These are runs of 7 systems, one row a step. Runs of the same system follow the same rule from any start.
run 1, Z160 (11 x 18):
[[ 19  43  41 -16 -17 -41  17   1  47 -53  -5  25 -10 -40  59  19  63 -39]
 [-21   3  -8  55 -11  -7  38 -77  24   0   0  -8  11 -34 -68  31  29  40]
 [ 41   3 -46  58   8 -61 -23  43 -31 -22  65 -24 -11  34 -35 -12   3  13]
 [ 24 -63 -10 -36  36  34  34  58 -19  59 -23   9 -12  47  -6  36  19  24]
 [-18  20  15 -11  10  79 -57  13 -23 -74 -34  -4 -19  29  53 -10  22  16]
 [  4 -16  75  40 -12 -16   4 -46  11  46 -54  -4   9 -48  54 -45  30 -13]
 [ 13 -33 -65  44   9   4 -10 -67  -2 -47   0  -1  32 -42 -28  -6 -28 -59]
 [ 38  -5 -44 -59   1 -69  44  27 -26   0  53   5 -39 -44  10  11  43 -16]
 [-40  -8 -13 -55  17  42  11 -26 -43   4   4 -22  -5   8 -58  24  12  90]
 [ 14  26  44  -4  -3 -19 -75  27 -38  13  18 -50  24  42  29 -59  -6  26]
 [ 24 -45  14 -13   0  57 -15  -9  34  85 -46   1  47   1  16  -6 -23 -53]]
run 2, Z514:
[[-27 -33 -23   6 -18   9   9  15  34  -5   7  39  99 -36  44  -2 -60  18]
 [ 11  31 -37 -40 -14   1  20  20  89 -44  12  24  26 -74  13  -9 -17  46]
 [ 28  46  23 -41  19  -7  35 -20  62 -17 -21 -28 -17 -36 -66 -16 -13  67]
 [ 61   5  38 -15  61 -19   5  23  13 -19 -11 -39 -10  52 -83   0 -19   4]
 [ 67 -22  33 -23  35  13   0  49   4  34 -15  -5  -5  71  -6  45  53 -55]
 [ -1   7  21  31 -18  66 -41  15 -10   4  -5  14 -45  36  30  43  84 -52]
 [-34  16  28 104 -51   5  -6 -22 -38  11  10   6 -51  -8  31  -4  33 -25]
 [-43 -31 -42  77 -23 -12  55 -24 -69  -7   0  18 -20  -6  14   4 -45  -6]
 [-33 -21 -91 -44   4 -54  34  -9 -46 -18   2  22   5 -14  45 -10 -19  24]
 [-47  -2 -30 -81  17 -24 -25 -49   4   3 -19  -3  50 -26  19 -23  16  71]
 [ -8  -4  32 -12  30 -18 -75 -12  42 -13  15 -18  84 -21 -28 -42 -13  49]]
run 3, Z545, 11 rows:
[[   0   -5  -88   11   16  -40   26   35    0  -46   51    6   -2   -2
   -36   17    6   76]
 [  20   -9  -16  -56   38   -7   21   47  -23  -35  -26  -11   -6   35
    27    5   38   87]
 [  -1   -6   21   -6   41   61  -57  -18   16  -36  -69  -12   20   50
    16   -1   37   27]
 [  28  -20   45   54   15  -10  -66  -22   60   16  -38   -1   35   -9
    27  -30   52  -42]
 [  37  -49    4   70    9   14   -3    0   39   23   33   19   -6  -58
   -54   15   37  -43]
 [  38   -2  -23   31  -11  -23   23   34  -52  -46   75   -3  -55  -35
   -19   20   44  -17]
 [  27   -6  -16  -13   -2   20   50  -11 -112  -24   -3  -51  -43   17
    -5    9   20   31]
 [  -1   -5  -46  -35   10   24  -51  -48  -71  -17  -39  -41    3   43
    39  -37   -8  -18]
 [  -3  -42    9  -54   10   25  -47  -33    6   63  -37    5   22  -43
    51  -51    4  -42]
 [ -26  -18   31   -9   -5   40  -47  -13   33   -8   42   31   13  -97
   -14  -17  -20  -47]
 [  25   25   54    2  -35  -27   46   14   -8  -33   66  -14   23  -79
   -16   -4  -33   -7]]
run 4, Z182:
[[  3   2  63  55 -33   2  19  46  49  12  34  21  79  -2  -8  40 -22  11]
 [ 49  35 -36  -1 -30  -7  83  67  38 -30  20  15  -6  -6   8  44 -20  13]
 [ -2  39 -42 -17  -4  16  61   0   2 -24 -39  -4 -96  14 -12  14  14  59]
 [-34   5  14  45  48 -23 -39 -16 -10 -19 -43 -10 -58  60 -23 -27  29  51]
 [  7 -65  24  47  62 -34 -46  17   7   8 -18  24  35  65  -2  11  35 -39]
 [ 17 -47 -14  -3   0  25  -3  11   7 -26  12  39  61 -11  45  67  66 -59]
 [  0   8  -3  20 -65  31  47 -22 -27  -6  24  -3  17 -73  44  27  64  29]
 [ 19   6 -33  71 -30  -4  34 -11 -27  -1  17 -44   3 -36 -27 -41 -20  88]
 [ 67 -29 -68  -5  49 -37  -9  39   0  -6 -10 -29 -21  11 -23 -59 -35  32]
 [ 36 -46 -24 -84  75  31 -36  -6   3 -15 -49  -3 -31  -6  -5 -24  26 -32]
 [ -9  -7  77 -26  20  34 -67 -50 -17 -17  -1 -16   9 -32   3  -9  63 -36]]
run 5, Z220, 11 rows:
[[ -3  -4  42  71  15 -50  69  11  14 -34  -6  34 -32  20 -31  50  12 -15]
 [ -1 -11 -45  30   4 -51  72  -7 -28 -24 -13  13  -2  62  -4  67  35   0]
 [-18 -12 -68   7  -2 -47  -3   1 -27  16 -19   9   5  63  60  14  63  27]
 [-33 -52 -30  33  16  -4 -46   3  -3  38 -38  20  26   5  65 -42  28  48]
 [ 10 -66   9  44  29  13 -28  17  14 -27 -25  26  34 -65  57 -58 -10  12]
 [ 66 -32  12   7  16  19  37  -6  33 -61 -23  -1  27 -94  18 -19  13   8]
 [ 71  20 -14  -6   4   4  25 -31   3 -67   8 -51   4 -50 -37   1  53  36]
 [ 65   8  -1  -4  13 -20 -17 -14 -36  19  27 -77   5  22 -61 -12  58  27]
 [ 36 -39  12  -7  33  36 -61   9 -66  34   8 -46   6  59 -33  -4  25 -28]
 [  9 -24  58 -13   3  70 -45  11 -56  16 -14  -4 -23  19  41  -2  16 -79]
 [-19  13  41  19 -49  79   7 -42 -38   8 -28  -1 -43 -40  40  -6 -10 -61]]
run 6, Z182:
[[ -16   -1  -58   -5    5   19  -38  -41  -21  -70   11  -11   25   -7
    11   21   84   42]
 [  31  -36   32   30   -6  -19    0    6  -40   68    8  -34   19  -20
    18  -31   65   53]
 [  57  -48  -48   41   17   65  -32   27    3  -31   18  -18   56  -13
   -32  -10  -17   16]
 [  90  -12  -11  -45    8   -3    6   40  -12  -19    2  -22  -37  -61
    43  -39   32  -31]
 [  21  -14   -3   -6   11   77    8  -72  -27  -14  -29  -41  -40  -51
   -58  -11    6  -13]
 [  18   26   18   21    0  -58  -66  -27  -36  -24   50  -45  -17  -13
   -23  -53   11  -32]
 [  22  -50  -18  -16    8    2    3   -7  -36   80   22  -14    7   11
   -46    5  -35  -75]
 [ -31   23  -47  -56  -28   36  -58    5  -40  -36   52   11   -4  -24
    36   -3  -19  -51]
 [ -34    5   58  -25  -46   18   23  -19  -50   77  -13   -9  -28  -42
    44  -38  -40  -11]
 [ -31   29   -2   31  -19   18  -25  -26   17  -28    3   -6   39   -6
   -20  -38 -111   -1]
 [  15   29    8  -63    1  -83   24   20   51   37   -9   16   -9   -8
    24  -33  -49  -42]]
run 7, Z545 (11 x 18):
[[ -50   -6   18  -20    5   34  -48  -51   12  -47   27   17   87  -18
   -20   27  -17  -24]
 [  40   29   26   -1  -59  -37   18   18   32   35   43  -16   85  -42
    41   -1   13    6]
 [  31   21  -42   18  -32   72   13   33   26   20   32  -28   -6  -14
   -66   11  -38   55]
 [  30   51   -2   -9    8  -47  -21   67    4  -19   10  -25  -67   30
    14  -55  -22   32]
 [   9  -31   54  -24   62   26   33    8   -8   18  -70   -4  -48   51
   -42    2  -33   -3]
 [ -23   18   15    1   16  -33  -49  -25   20  -35  -16   28   -8   61
    24   27   14 -100]
 [ -23  -19   42   19  -35  -20   48  -37    3   86   -5   25   12  -15
    10   45   45  -34]
 [ -65    3  -64   64  -42    3  -16  -11  -25  -16   71   27    8   -8
   -19   30   -6   10]
 [   1  -17  -27   -3  -16  -40   62   47  -46   10   13    3    3  -25
    58  -23  -11   75]
 [  -8  -14  -54  -32   33   79    7    0   -1  -66  -51    4    1    9
    -3    1  -41   54]
 [  21   32   22  -41   18  -44  -34  -16   62  -32  -61   -5   17  -13
    61  -49   23    4]]
run 8, Z220, 11 rows:
[[ -20    7    3  -30  -39  -22   40   -4 -103    4   49  -24   40   16
    16   16  -49   -6]
 [  10   30  -60  -69  -49   28   -1   -2    1   44   -8  -20   51   28
    45    4  -45  -26]
 [ -23   44  -38  -40  -29   40  -75   16   70   31    4   16  -27  -23
    24  -43  -15    6]
 [ -40    1   62   -1   13    2  -13   24   51   23   15   28  -45  -59
   -45  -43  -52   29]
 [ -10    1   47   -5   31  -24   53   11    3  -61   18   17    9   -9
   -61   22  -75  -15]
 [  20   50    5  -56   -5  -41   55    1   23  -38    3    0   25   53
   -11   69    7  -26]
 [ -36   57  -30    4  -29   -4  -22   -6   33   29    1    0    3   83
    -6   50   52   37]
 [ -44  -11    8   68   -6  -23  -48   52   10   66   12   27  -17   60
    10  -17   -2   28]
 [ -19  -72   11   40   37   14   24   55    8   10  -39   63  -11   12
    28   -3  -55  -19]
 [  -3   -5   -6   -9   14   -2   57    3   23  -86  -53   47  -24  -27
    64   13    0  -15]
 [  -3   40  -24   13  -18  -53   45  -64   40  -27  -37  -11    6  -36
    14    1   54   60]]
run 9, Z514 (11 x 18):
[[-13  26  24 -62  48   6 -30  21 -16 -53   4 -15 -55  18 -45 -33 -62  12]
 [ 29   7  92 -55  12 -44  24   7   1  50 -30 -17  31  43  18   1 -10 -51]
 [-16  16  -7  -2  -7  61 -41   1  31 -16  -3  24  21  65  -8  65   2 -73]
 [-13  51  17  43 -57 -42 -17  29  50  53  42  24 -43  -8  24   7  42 -27]
 [-67   1  14  51 -22  49  52   0 -30  18   3  25 -54   8 -38  32 -43  39]
 [-15  16 -15  -4   4 -74  36  53 -52 -44  12  12 -28  42  44 -11 -38  24]
 [-33  -8 -11 -46   5  -4  45 -33   2  25 -75  12  46  41  49  29   9  38]
 [-38  18 -29  15  30 -33 -86 -10  63 -57  -4  22  35  29   9  -8  29  28]
 [  0 -32  61  46  14 -36  16   1  66  44   8  20  45 -45 -31   4  35  41]
 [ 23 -29  -7  26  25  49  25  52  -4 -86  38  15   5 -12 -56  44  -7  29]
 [ 85  29   4 -18 -21 -22  61  33 -18 -10  -3 -43 -19  -9  30   6  55  31]]
run 10, Z196, 11 rows:
[[  4  -9  13  62 -22  -8  55  -7   3  58 -11   8 -23  41 -24  65  62  -9]
 [ -4  -7 -50  99 -21  20   9  16 -48 -26  -3   5 -32  69  16  34  18 -13]
 [ 12 -45 -44  31 -11 -26  37  31 -43  50 -23  15 -28  10  70  -5  43   8]
 [-24 -60 -73  23  26  44 -19 -28 -35 -34 -45  17   5  -7  46 -11  25  24]
 [ 29 -42  -7   1  10 -36 -21 -23 -35 -26   6 -19  38 -64  54 -43  66  26]
 [ 47 -52 -46 -21  16  57  -1 -26  -5 -10  11 -27  63 -62 -32   1  23  28]
 [ 81  21 -10 -29  -2  36 -32  31  -6 -48  47 -43 -14 -53 -11 -20  38   4]
 [ 61   1  27 -39   1  81  20   2   9  47 -19 -41 -43 -46 -44 -16   1   5]
 [ 39  22  43   8   9  61 -42   2 -32 -32 -17 -39 -56  10 -19 -35 -36 -60]
 [ 24 -11  51 -33  -8  -3   6 -15 -15  76 -19 -11 -26 -13   9 -23 -31 -98]
 [-51  13 -25 -11 -19  28 -44 -55 -20  -3   6  14 -21  -1  -3  -3 -50 -93]]
run 11, Z160:
[[-35  16   6  -4 -35  20  16 -35 -86  -4  13 -44  61  52   0  21 -33  29]
 [ 17  37 -49  -7 -52 -21 -23  15   5  64 -15 -26  29  42  74 -38 -19   3]
 [-22 -12 -55 -29   5  48 -24   5  75  41 -36  39 -23 -35  14 -33 -40   4]
 [-23   7  48 -32  28 -18 -18  29  39 -56  24  40 -36 -74  -8 -37 -39  -7]
 [ -2   0  87 -28  14 -36  58 -27   8 -15  12  -3  55 -19 -52  38 -25 -15]
 [ 27  66 -26  10 -37 -27   0 -15   4 -28  34 -39  49  66 -27  50  11 -21]
 [ 11  31 -38  22 -43  -1  -2  34  40  92  10  -4 -39  45  -7  18  42  23]
 [-38 -20 -11  58  15  69 -39  52   6   4  -7  32 -68  18 -24 -17 -37  27]
 [ -3 -37  86  20  32  -8  28  51 -19 -29 -29  38 -25   3  42 -15 -36 -32]
 [-14  -4  14   0   5  -2  53 -62   2 -65 -59  20  45  17  26  48  -5 -39]
 [ -5  49 -55  22 -32 -86   0 -49  26 -24   8  -5  10  -1  34  10  67   7]]
run 12, Z196, 11 rows:
[[-37 -17   0  47 -11 -40 -70  -6  16  46   8  31  52  43  55  -2  34 -38]
 [-50 -38 -45  64 -20 -13 -11  -6  42  18  36  61  26 -56  11  15  20   2]
 [ -9   2 -41  32 -21 -23  63   4 -14 -69  34  21 -11 -71  11  11   7  54]
 [ 39   7 -34 -38   2  -5  85   7 -36 -33 -22 -36   8  -2   3   5  -9  85]
 [ 56   0 -23 -49  46  16 -29  27  -4 -23 -38 -45  20  65   5 -19  16  48]
 [ 40 -39  43 -21  55  16 -74  24  47  35 -22  -3   6  11 -11 -20  63  -6]
 [  8 -41  56  55  20  52 -38 -10  30 -15  11  23  -1 -41 -37  23  46 -55]
 [ 37   9  29  51 -47  14  55 -19 -21 -15  33  -3 -21 -45  -7  39  15 -72]
 [ 31  35 -72   9 -57  23  63 -25 -49  16  -6 -32 -48  15   1  18 -32 -35]
 [ -3  17 -65 -20  -7 -18 -20   1 -58  34 -18 -33 -67  43  30 -56 -26   5]
 [-55 -58   6 -33  39  -1 -55  -4 -47  48 -21  11 -10  -5  23 -62 -20  23]]
run 13, Z569, 11 rows:
[[-38  30  50   6   7  24 -29 -32  15 -30 -70   2 -21  19  28 -47 -66 -19]
 [-18 -13  22  19  19 -65  -3 -54  61   9 -37  38   8 -34   3 -27 -23 -67]
 [-26  -6 -37  -5   5 -28   6 -30  47 -17  56  40  12 -47 -56  50  15 -37]
 [-19  39   7 -41 -26 -46  29  26 -17  10  88  -5   5   2 -45  47  29  48]
 [ -5  23  16  15 -19  22  19  46 -17  40   7 -32  22  81 -28  21 -35  76]
 [ 18   9   2  29  -1  13 -20  76  29  10 -40  12   8  68  59 -24 -46   1]
 [  9  -5   3  15  10  29  18  12  77 -25 -74  51 -41 -31  54  -8   0 -24]
 [-30   6  28  37  16 -30  12 -45  20 -97  -6  36 -24 -57  -4   8  30 -13]
 [ -2 -16   0  31  14 -89  47 -50 -25 -15  29 -13  31  -5 -45  34  47  13]
 [ 13 -16 -82  11  -3 -13 -10  17 -32  14  50 -17  40  64 -31  48  35  28]
 [  9   6 -30 -28 -22  36 -21  74 -20  48   9  -5 -24  36  56  -2  40  56]]
run 14, Z569:
[[ 33  24  -6 -29  22 -35   7  44  58 -18  52  -9  -6 -38 -62  -3  22  73]
 [ 44   3  51   2  46   2   0  57  15 -18   8 -28  -1  57 -64  15  14  56]
 [ 56   5  42  24  27  10 -11  50  14  -6 -43 -10  -2  96  12  25  27 -34]
 [ 20  14   5  55 -18  38   1   4  28  -5 -51  22 -52  38  44  30  50 -69]
 [-38   1   2  78 -29   3  19 -30 -31 -28  -1  32 -76 -28  27  15  41 -38]
 [-46 -45 -20  46  -7 -36  60 -34 -89  -9  22  17 -17 -24  -3  20   3   8]
 [-33 -40 -77 -30   7 -22  24  -9 -78  -7  22   4  46  19  18  20 -13  35]
 [-17   1 -58 -72 -11  13 -23   3  -8  21 -11 -12  48   4  59 -17  17  69]
 [ -4  -1  16 -11  -3  47 -66  -2  41  12 -21 -15  42 -46  35 -60   8  72]
 [ 62 -29  53  21  23  13 -36  14  49 -12  -2 -16  35 -77  -5 -60  -6  -5]
 [ 98 -13  10 -12  28   9  13  -3  24 -43   8 -28   3 -47 -52  -4   5 -56]]

Which system made each run below?
run 15 (2 x 18):
[[ 12  24 -28  13 -15  38  -6 -40 -18 -27 -46 -56   7 -21  13 -66 -27  79]
 [ 63  -6   7   7  42 -40 -39  -3  57  27 -39 -33   3 -16 -18 -85 -14  10]]
 : Z182
run 16 (2 x 18):
[[ 23 -46  -2  57  32 -39  42  -9  12  34   2 -16   3 -20 -78 -17  -8  60]
 [ 47 -70 -31 -34  65  17  19  67 -38 -40  15   2  -7   8 -25  15   6  18]]
 : Z514
run 17:
[[ 21 -13 -70 -72   5 -21   5  54 -41  19   1  -4  -3  34  69 -10  12  24]
 [-35 -19 -20 -37  29  46 -67 -11  21   9 -48  13  -1 -10  34 -31  46  60]]
 : Z196
run 18 (2 x 18):
[[ 34   1 -73 -23  36 -11 -68  37  34 -11   5  14 -56  28 -10 -20   2 -62]
 [-50 -28  35 -28  28 -11  -9 -31  -8  41  -8  24 -84 -49 -22 -13  50  -3]]
 : Z196
run 19, 2 rows:
[[-23 -23 -21 -64  73  -8  13 -13   5 -78 -15  16 -26 -17 -47  -2 -15  42]
 [-14  10  52 -58  47 -68 -34 -26   5 -16 -10 -10  47  45  -9  13  52  22]]
 : Z569
run 20, 2 rows:
[[ 38   2 -77 -33 -32  53 -18  -9 -50  48   0 -53  15  24  20 -19 -12   4]
 [ -2  14 -26 -40 -11  55 -63  13 -15  25 -14 -21 -54 -28  41 -78 -22   7]]
 : Z569
run 21 (2 x 18):
[[ 36  26  45  52 -56   4   4  37  -6   1  23 -25  68  17  55  18  34  27]
 [ 48   3 -51  81 -30  78   7  13  21  30 -24 -30 -13  14 -23  -8 -24  29]]
 : Z545
run 22, 2 rows:
[[-47 -47 -22  53  29 -27  -8  65  12   9  -9  63  -3  45  27  -3 -37  18]
 [-17 -46  -7 -28  38   1  37  19  13 -53 -54  58  26   3  71  26  -1  -6]]
 : Z182
run 23 (2 x 18):
[[ 17  36 -69 -84 -14 -11   4  38 -22  43   5 -22 -49  47  16 -13 -26   3]
 [-52   4   8 -35   7  83 -60  -3   3  34 -44  14 -59  21  14 -28 -12  13]]
 : Z182
run 24:
[[-32 -35  -4 -72  38  29 -26  33  52  10  25  47  47  -4 -38  35 -18   5]
 [  9  49  74 -45 -15   0 -21  60  42 -16  51   6  12 -31  12   6  30  28]]
 : Z514
run 25 (2 x 18):
[[ 22  18  26  21   2  44 -41  -1  26 -60 -24 -33  59 -21  22 -44 -16  62]
 [ 97  -4  16  20  25   4 -14   7  79   1 -39 -35  35 -20 -23 -43 -13  -3]]
 : Z545
run 26, 2 rows:
[[ 45 -48  51 -12  59 -38  -1  73 -23 -44  26   8  30  23   9  18  31  -5]
 [ 41  -6  18  -6 -27  71  25  -5  -1 -12 -22  -9  46   7  41  61  75  -9]]
 : Z514
run 27:
[[-16  26 -35   6 -18 -75   6 -21  32  40  19   4 -47 -33  -2 -10  77  43]
 [-54 -43  17  25  39  24  -1 -19 -56  -2  12  -7  -9  11 -74   0 -13  76]]
 : Z514
run 28:
[[ -7  16 -23   1 -18 -34  57 -33 -63 -27 -51  -2 -17  41  65   1 -30 -42]
 [-22 -10 -74 -37   6 -51 -24 -51 -26  38 -35  -9  34  45  38 -21   6  -2]]
 : Z196
run 29, 2 rows:
[[-12  42 -22 -67  25 -55  12 -23   7 -82  12   3 -56 -39 -13 -11  17  17]
 [ -2  15  49 -32  18 -47  19 -67 -24  34  -8 -53  38  28 -61   8  12  34]]
 : Z514
run 30, 2 rows:
[[ 23 -14  21  23   1  12 -12 -50 -24  66  10 -61   9 -22 -78 -27  18  39]
 [ 41 -38 -12  -1  18  18 -63  56 -43  18  55 -20  10  28 -23 -20 -35 -51]]
 : Z569
run 31 (2 x 18):
[[-86  54 -10  15 -20  16 -30 -48 -25 -62 -10  -2 -18  23   9  -7  -6  56]
 [ -3 -29  22  18  20 -72   8 -24   5  37 -38 -12  78  10  28 -47 -27  43]]
 : Z545
run 32 (2 x 18):
[[-31 -24 -36  54 -17 -13  40 -75  10   4 -17  37  -9 -42   1  30  25 -40]
 [-47  -9 -63   6 -19 -47   7 -10 -52 -31  84  19   4 -39  -5  19  16  22]]
 : Z569
run 33, 2 rows:
[[-32  -7  59 -73  21 -63  28 -42  16  -6 -24  33  26 -10  22  29  25 -44]
 [-53  15  13  -2 -30  14  -2 -53  17   5  36  10  80  -2 -26  69  28  -4]]
 : Z545
run 34, 2 rows:
[[ -3  14  36 -56 -15  47   1   2 -23  70 -24 -27  28  64  -6  12 -52 -17]
 [-10  71  14  -5 -44  45 -62  31  62  -2   6  11   0  19  43  -8 -25 -29]]
 : Z182
